(in the rows, 128 means zero)
The rows below fall into families. The same turns and mirrors carry the whole set onto itself and the rows of a family onto each other. For each named row, which other rows are in its family? Write them in the order they are listed.
These 32 rows form 4 families of 8 rows each.
dako: [153  90 124 125 132 174 136 120 151 107 130  78 135 127 144 105 161 116
  97  90 121]
peg: [112 152 118 142 116 115 122 126 115 134  99 138 115 130 154 128 152 127
 115 103  93]
soveg: [155 129 130 132 126 147 139  79 137 128 147  99 156 124 150  96 138 115
 120  86 125]
Ruv: [130 103 115 135 141 168 149 124 155  94 146  74 137 115 132 129 169 101
 106  99 115]
nase: [ 93 134 147 119 124 131 116 127 121 106 152 150 113 114 144 124 158 129
 151 110 101]
Tol: [124 109 131 126 143 164 150 129 161  87 148  73 134 121 104 127 162 107
 113  91 100]
Bado: [129 118 111 148 123 155 153 109 135 108 150  79 156 106 124 117 148  94
 114 108 129]
relu: [157  95 117 125 131 181 138 123 154 111 120  94 128 140 133 126 154 108
 103  70 112]
pirik: [120 132 121 106 122 128 106 125 130 108  87 127 126 165 136 129 139 132
 148  94  91]
Fepi: [108 115 128 118 131 151  97 147 122 110 123 134  87 130 114 120 141 124
 140 133  96]
vago: [105 116 137 101 132 148  99 139 131  93 123 131 108 144 117 127 143 128
 163 113  99]
gofod: [100 137 137 137 123 132 118 135 115 124 141 149  96 105 148 123 159 127
 127 121  99]
tonom: [134 117 121 150 116 164 157 109 132 121 163 105 145 101 118 116 141  90
 120  92 127]
Gak: [153 102 138 115 133 162 141 119 159 104 118  78 136 141 129  99 159 125
  98  75 102]
munok: [ 94 127 145 121 142 143 110 139 126  95 122 127  83 134 110 101 147 129
 149 113  95]
Figo: [131 104 113 134 137 180 148 128 153 101 151  93 129 118 111 140 152  93
 119  87 114]
zuno: [109 143 114 116 127 117 101 136 111 102  86 121 114 143 110 122 147 129
 130 105  93]
rufef: [135 109 123 114 159 171 133 113 166  91 152  81 130 129 122 138 156 109
 129  93 108]
Fopop: [160 109 124 142 109 164 148 102 131 132 130 108 142 124 141 100 143 108
 103  74 125]
pev: [ 98 139 145 119 127 122 108 137 104 109 127 142  99 110 135 105 168 139
 123 107  98]
bapoz: [122 129 134 142 124 145 160 108 137 107 161  86 153 103 107 105 146 101
 119  99 118]
Ragov: [127 130 124 136 142 153 147  96 141 108 175  96 147 105 123 122 145 102
 135 104 122]
darup: [151 120 144 134 114 145 151  99 133 122 133  90 156 123 132  79 144 118
 104  83 117]
bip: [103 154 126 125 125 107 117 131 110 110 100 133 111 129 142 121 165 134
 116  92  90]
zefu: [105 128 134 110 128 131  95 140 106  98 115 130 101 127 106 107 148 131
 141 117  99]
Vone: [164 107 125 112 145 162 126 100 159 111 123  87 137 146 148 111 150 125
 115  78 108]
Kovo: [ 87 149 152 137 132 123 131 124 118 109 132 140  94 113 139 101 161 130
 136 103  96]
dev: [109 150 133 124 112 111 125 112 118 122 112 144 132 136 162 126 152 132
 138  89  97]
rifut: [152 104 120 138 116 159 143 102 130 120 135  83 152 120 137  90 142 109
 105 100 133]
somi: [105 159 130 140 127 111 129 115 119 118  91 127 110 140 145 105 150 132
 129  87  91]
Gasof: [110 136 126 122 136 132 111 130 127 104  81 115  99 160 114 103 138 129
 144  98  90]
goluv: [122 131 110 125 123 133 101 136 123 121  79 123 107 155 124 130 136 124
 132 114  92]

Which other rows belong to the same family as Kovo? relu, tonom, munok, Figo, Fopop, somi, Gasof
Which other rows belong to the same family as vago? soveg, nase, pirik, rufef, Ragov, Vone, dev
Which other rows belong to the same family as peg? Tol, Fepi, gofod, Gak, bapoz, darup, goluv

